In the data rows, the value 128 means zero.
Some points, one per row:
[112 143 114 133 129 116 128 122 122  69 131 135 152 129 121 136 144 159
 135 134 141 114 130 112 108 129 124 127 135 119 133 123 139 178 135 131
 158 112 144 121 124 135 115 111 128 121 137 130 110 115 130 143 119 107
 146 120 107 109 147 150 126 138 135 115]
[156 139  79 130 107 171 141  97 102 144 118 135 152 130 141 158 144 171
 108 127 141 116 136 128 110 154 102 151  93 102 135  87 131  65 151  88
 120  91 158  98 124 136  85 168 123 158 142 152  70 114 147 164 127 155
 127 176 136 137 126 128  93 167 119 116]
[108 101 115 132 101 155 132 150 143 129 115 147 131 152 141 170 161  94
 164  69 119 126 123 189 118 140  99 124  82 109 161  90 124 146 151 132
 102 131 178 110  80  79 104 170 152 176 132 141 100 144 138 139  94 123
 140 131 155 113 124 118 136  92 112 124]
[135 145 100 131 130 121 121 120 115 121 131 118 152 135 112 136 127 177
 139 147 139 122 155 109 120 154 140 134 118 110 130 125 136 119 130 138
 114 121 143 124 129 121 126 109 133 131 143 147 106 113 131 147 117 111
 110 128 150 125 121 112 104 115 159 110]
[139 115 111  95 116 113 126 116 134 152 147 154 151 152 101 117 140 159
 127 163 141 136 105 146 134 115 110 134 130 154 157 138 122 117 118 133
 104 116 147 108 116 139 150 157 107 118  74 139 113  85 130 144 146 144
 127 134 221 140 110 102  96  78 135  97]
[137 115 105  94 117 113 140 115 160 150 148 156 151 175 102 118 142 159
 124 164 140 129 147 121 134 148 107 135 130 156 157 138 140 116 138 133
  73 116 146  87 100 124 152 157 106  74  73 139 112  87 128 111 146 151
 127 133 222 130 109 102  96 109 135  99]
[138 139 112 131 108 170 112 134 128 115 118 136 151 130 140 136 144 169
 134 126 141 114 131 112 130 130 121 152 142 102 133 124 111  66 140 144
 161 113 159 120 124 135 113  66 127 120 135 152 109 114 127 143 128 135
 126 126 136 108 125 128 116 164 125  84]
[108  99 115 130 102 154 132 158  63 127 115 143 130 115 143 135 144  94
 165 150 118 128 123 105 144 140 116 123  97 109 132 133 129 127 142 133
 120 117 162 121 140 173 128  95 138 127 132 142 117 144 138 140 141 107
 145 111 141 133 112 122 136 154 113 120]
[163 108 160 135  98 103  99 140 102 168 145 142 125 135 149 152 101  66
  98 132  89 159 113 135 145  71 145 150 117 112 169 165  86 108 114 114
  90 111 137 140 109 114 131 175 135 120 129 108 170 139 139 191 186 134
 145 127 121 132 116 143 126  85 120 112]
[121 130 159 134 127 115 150 136 121  93 144 142 121 110 130 121 138  67
 135 172  89 133 112  97 136  73 151  97 118 130  99 124 147 117 113 135
 149 113 138 139 156 155 137 119 135 104 126 123 169 162 139  98  97  83
 156 136 123 132 141 168 143 145 120 149]
[139  89 143  98 151 144 107 164 120 168 142 134 109 144  91 116  59 111
 145   3 132 132 104 133 134 133 161 136 151 165  93 132 110 128 151 141
 113 133 124 193 151 117 141 121 112 113 103  75 153 172 128 134  92 126
 121 123 117 132 134 153 161 176 115 147]
[109 137 158 137 151 171  91 134 177 154  97 130 130 192 160  71  99  72
 126  96 122 130  93 135 125  85  93 133 215 115 138 174 104  68 108 109
 185 181  60 146 133 146 164 100 110 150 119 125 196 110 104 120 152 129
  93 138  16  89 146 126 153 167 124 175]
[108 101 114 130 100 154 114 149 143 128 115 146 130 108 141 144 144  94
 164  69 117 128 124 189 144 141 118 123  97 111 160 103 114 126 141 150
 103 116 177 122 112 121 105 171 153 125 120 142 116 143 138 139 142 124
 139 118 153 133 107 119 137  90 113 120]
[110 136 158 135 149 170  90 134 177 153  97 128 130 191 161  71  98  72
 127  97 122 130  94 136 125  83  80 130 215 117 137 173 108  71 109 111
 185 182   0 146 135 146 167 172 111 148 118 124 196 110 104 131 154 125
  93 154  84  89 129 125 153  95 123 177]
Here are 12 more points, each followed by its number:
[162 109  95 135  97  69 102  96 184 164 144 141 126 143 148 197 136 172
  96 155  88 161 130  86 125 194 143 184  94  92 173  64 155 110 112 112
  78 112 139 139  88 104 132 149 136 166 145 108 170 137 139  67 186 201
 144 152 123 133 119 143  92   0 101 113] 0
[140 115 110  94 117 113 115 143 113 118 138 154 152 140 110 119 142 159
 125 161 141 136 104 135 129 116 107 135 115 156 128 143 148 138 117 126
 139 121 136 117 143 139 152  84 107 164 139 151 128  86 126 145 144 118
 131 119  95 132 126 118 114 118 133 110] 1
[109 175 209 176 111 181 158 124 176 152  97 133 130  97  99  71 179  72
  83  97 199 100 216 179 114 154  56 171 215 116 137 133 108 102  56 112
  31 163   0  78  78 144 165  79 112 159 168 125  15 112  85 140 154 110
  92 193  83 206 134 127 153 190 141 176] 2
[109 100 116 132 100 153 114 150 146 134 115 146 131 116 141 136 143  94
 164  70 119 127 123 105 144 140 118 125  96 109 132 184 113 127 141 149
 113 116 176 122 126 123 127  96 138 126 135 139 116 144 136 139 142 125
 140 111 141 134 107 120 137 165 113 120] 3
[137 137 126 171 141 107 159 104 147  96 132  69  75 145 162 135 140 148
  83 121 119 130 143 124 139 115 149 136  81 152 107 140 149 127 116 143
 134 168 136 103  59  77 103 139 146 111 164  94  70  74 106 140 116 182
  94 170 186 163 197 100 112 132 173 141] 4
[136 136 142 156 144 108 105 106 138 103 131  70 104 112 160 134 138 119
 154 123 118 131 141 134 153 115 150 137 135 152 101 140 134 126 116 150
 126 136 137 124 126 115 106 117 146 144 133  92 151 145 136 122 116 166
  93 110 121 112 137  98 111 134 144 141] 5
[177 143 106 162 102 161 135  96 184 164 143 141 156 109 119 197 170 231
  96 206 159  71 131  88 126 196 142 148  92  93 171  63 153 225 112 112
  80  98 139 140  89  36 132  59 136 166 170 108  53 136 125  66 188 201
 145 130 123 101  82 142  62   0 103 113] 6
[110 137 160 135 149 170 105 164  91 153  99 129 130 125 159  72  98  70
 125 182 121 130  93 138 126  85  93 131 170 116 138 157 108  69 109 109
 186 182  59 148 173 164 165  89 110 149 117 153 196 112 104 120 152 127
  92 137  17  88 146 126 197 137 124 176] 7
[110 137 159 135 149  93 130 124 175 153  97 129 129 151 160  71 123  71
  86  97 200 128  93 179 125 138  58 134 214 115 137 133 108  69 176 110
  91  66   0  78 135 146 166 172 110 158 155 126 196 111  85  81 155 126
  93 195  82 206  90 126 152 191 141 177] 8
[113 142 114 130 129 113 127 122 122 105 130 136 152 130 120 137 144 160
 135 158 144 115 129 114 122 130 124 126 133 118 114 123 125 178 133 137
 139 114 144 120 123 155 117 109 128 120 138 131 109 114 131 105  95 107
 144 124 104 125 148 151 125 138 134 116] 9
[143 136 124 172 142 151 158 104 146  97 132  69  75 145 162 132 141 181
  83 120 118 132 142 123 139 171 150 101  81 152 107 140 190 127 115 143
 135 169 138  49  60  77 103  96 147 112 163  92  72  73  99 140 116 181
  93 169 187 162 195  99 111 132 172 102] 10
[145 222 125 171 142 148 159 105 146  95 133  70  75 144 161 133 141 184
  84 165 118 131 142 125  95 210 151 100  80 150 107 142 191 127 115 141
 134 167 139  48  58  78  95  97 155 110 163  92  72  73  98 140 115 143
  94 169 186 162 110  99 111 132 172 100] 11
Which of these numbered points is nearest to each point below, looking only along the 3 directions in which the first points spread most? Its number follows each.
[154 140  80 131 129 168 138  97 103 143 116 135 161 128 140 158 144 198
 111 127 144 117 136 129 109 158 101 123  92 102 133  89 132 123 151  88
 120  93 159  98 125 135  83 168 123 158 151 152  11 115 146 164 125 154
 126 177 135 129 115 128  73 166 119 116] > 11
[134 145 100 131 132 112 129 106 123 115 134 117 139 134 113 137 152 178
 137 147 139 121 156 110 119 154 140 133 109 111 130 125 136 141 131 134
 120 117 142 124 129 120 126 116 133 128 142 129 105 112 132 124 118 112
 109 117 151 126 143 126 103 117 150 109] > 10
[110 138 160 134 150 170 125 110  66 154  96 129 129 126 161  71  99  71
 126 183 122 130  95 137 127  84  93 132 171 115 139 157 130  95 110 106
 187 182  59 147 172 163 167  88 112 149 117 153 196 112 105 119 154 104
 147 119  17  88 146 127 197 136 122 174] > 7
[108 138 158 136 149 170  89 133 178 154  96 129 129 153 160  71  99  72
 126  95 121 130  93 137 125  84  93 133 215 115 137 174 107  71 109 124
 187 181  59 146 172 146 167  88 111 148 117 125 195 112 105 119 155 125
  93 138  15  89 147 126 152 166 123 177] > 7
[156 139 114 131 108 170 137  97 127 144 117 133 152 130 140 156 144 171
 110 126 142 114 136 128 110 131 100 151  91 101 135 108 110  65 150  89
 111  84 156 110 126 136  84 168 124 159 143 151  77 113 147 164 130 121
 127 176 135 138 126 126  95 166 120 117] > 10
[136 137 142 156 143 108 131 131 117 101 133  69 103  93 128 134 134 118
 155 144 118 132 142 132 154 115 149 137 132 152 105 126 135 127 117 124
 126 139 137 123 125 129 137 118 148 144 133 112 151 146 136 120 117 164
  93 111 121 113 138  99 118 110 143 140] > 5
[137 115 110  94 117 112 132 115 135 151 148 154 150 168 100 117 142 159
 123 162 139 134 149 146 134 148 108 134 131 156 158 137 140 115 117 134
 104 117 146 109 100 123 152 157 106  74  72 139 112  87 127 109 145 143
 127 134 221 141 108 101  95  79 134  97] > 0
[108 100 114 129 102 154 114 149 144 157 115 147 129 115 144 135 143  95
 166  71 117 129 122 107 143 140 117 124  97 111 133 184 111 126 140 148
 112 118 177 122 127 122 103  97 138 127 119 141 116 145 136 140 141 124
 138 112 153 133 107 120 136 166 113 121] > 3
[113 141 114 131 130 116 126 122 121 106 132 136 151 129 120 138 144 159
 135 156 142 116 129 112 121 131 122 126 133 119 122 123 140 179 136 129
 139 113 143 120 124 155 116 110 128 119 137 131 109 114 130 104  93 107
 146 123 104 110 149 150 123 137 134 116] > 9
[137 116 108  93 115 112 109 114 137 153 140 153 150 152 110 118 141 159
 126 163 141 136 104 141 135 116 110 134 131 155 127 143 123 116 116 132
 105 115 136 117 144 138 150  84 106 179 140 139 111  86 127 144 146 143
 127 119  93 133 126 119  97 152 136 106] > 1
[134 135 140 170 142 108 160 106 147  98 132  69  76 144 162 135 140 147
  84 122 117 130 142 125 138 114 150 136  83 152 107 142 149 127 118 141
 115  87 137 122 183  78 102 138 147 111 164  91 152  73 106 139 116 165
  92 169 186 163  74  99 113 132 173 142] > 4
[162 107 161 133  96  71 102  97 185 165 144 140 127 143 149 173 135  68
  96 155  88 160 131  86 125 194 144 147  93  94 171 131  87 109 113 113
  80 110 138 139 108 104 131 175 138 166 142 109 169 138 139  66 186 134
 144 151 123 132 101 142 127  96 104 114] > 0
[112 143 115 129 129 115 126 120 122 106 131 135 152 129 121 137 144 161
 134 158 143 114 131 112 121 130 124 127 135 117 122 123 126 178 135 130
 139 113 145 121 125 155 116 110 129 119 136 131 108 114 132 106  95 108
 146 123 104 121 148 149 125 139 133 116] > 9
[134 144 102 129 131 119 130 106 124 115 131 119 141 135 112 135 151 178
 137 157 150 111 156 112 122 143 140 133 109 109 119 125 136 143 129 146
 122 118 150 124 129 118 127 117 138 117 143 129 105 114 132 122 108 111
 120 118 149 126 142 125 103 118 147 110] > 10
[107 102 114 130 113 120 131 158 109 100 117 145 130 116 143 137 145  96
 166 149 119 128 123 105 145 139 118 126  99 110 132 134 129 164 142 132
 120 116 163 121 141 171 126 122 136 117 132 141 115 146 138 139 140 108
 146  68 140 135 111 119 137 154 114 122] > 3
[138 114 110  94 116 112 131 115 161 150 148 153 150 176 101 119 140 160
 122 164 140 131 147 122 136 148 111 134 131 156 158 138 140 117 138 133
  74 117 146  89  99 122 151 157 107  74  74 140 112  86 127 111 146 143
 128 134 223 139 110 101  96 109 136  99] > 0
[138 116 110  93 116 112 107 115 135 153 137 152 151 151 110 118 142 158
 126 165 140 134 104 141 135 116 109 135 131 155 155 144 122 116 117 134
 105 115 134 118 117 140 151 157 107 180  73 141 111  86 127 144 144 145
 127 135 160 131 109 120  94  78 135 106] > 0
[109 137 158 134 150  86 121 109 117  92  97 129 131 122 159  71  99  72
 125 182 121 129  94 138 126  85  94 132 170 116 137 148 129 178 108 108
 185 182  59 146 173 163 167 148 110 148 117 155 196 117 108 119 156 102
 147  70  15  89 146 126 196 138 122 177] > 7
[108 100 115 130 103 154 114 149 144 159 114 148 130 114 143 143 144  95
 165  69 117 127 123 105 144 141 117 127  98 107 134 184 111 127 141 148
 103 117 176 121 126 122 105 172 138 128 119 139 118 145 139 140 141 124
 141 112 154 134 108 119 136  91 113 122] > 3
[134 143  98 121 130 122 122 121 114 120 132 118 150 135 114 136 125 176
 138 145 138 122 156 109 122 153 141 135 117 109 131 124 117 119 130 137
 115 119 144 122 129 120 127 110 143 130 145 146 107 112 132 145 117 133
 110 127 149 125 122 113 102 115 160 110] > 10
[134 147  84 120 131 137 144 105 141 157 133 118 150 126 113 137 125 178
 118 120 139 121 162 129 121 154 141 133 118 109 142 104 115 129 154 123
 112 119 143  94 104 119  98 111 146 137 157 146  84 113 131 155 116 141
 112 139 150 141 118 106 103 109 161 113] > 10
[128 147 141 156 143 110 135  92 117 101 126  69 106 113 128 132 133 118
 154 142 115 131 141 128 154 116 144 124 121 150 105 126 170 129 115 119
 133 138 138 129 126 130 136 117 147 145 113 117 151 145 136 121 116 130
 113 118 122 113 136 123 118 109 144 142] > 5
[140 138 115 130 129 168 127 145  94 115 117 135 151 131 136 135 145 170
 133 133 141 114 128 113 108 131 124 130 135 102 133 123 139 124 135 132
 161 113 158 121 125 136 115  63 128 120 139 153 110 113 131 141 127 106
 146 125 103 107 125 126 124 139 122 106] > 9
[134 144 100 131 132 111 129 108 125 115 131 118 140 134 113 135 150 178
 138 155 140 113 158 110 122 153 140 131 109 111 131 125 137 142 130 133
 123 119 143 122 128 122 125 115 137 126 144 129 106 112 130 121 107 111
 119 117 150 124 142 127 101 115 151 110] > 10
[137 136 141 172 142 106 157 106 137  96 131  69  75 145 162 134 142 147
  83 121 118 130 143 132 140 116 149 137  81 150 107 141 147 127 116 142
 127 137 137 123 111  77 103 138 148 111 100  94 151 144 136 139 116 166
  94 169 187 113 136  99 113 122 144 140] > 4
[108 136 160 134 149  92 129 126 177 153  97 129 130 152 159  72 124  72
  87  96 199 128  93 178 113 136  56 133 214 116 137 134 107  71 177 111
  89 211   0  79  76 146 165 172 111 158 167 125  47 111  86  80 154 127
  91 195  86 206 147 127 154 191 141 175] > 8
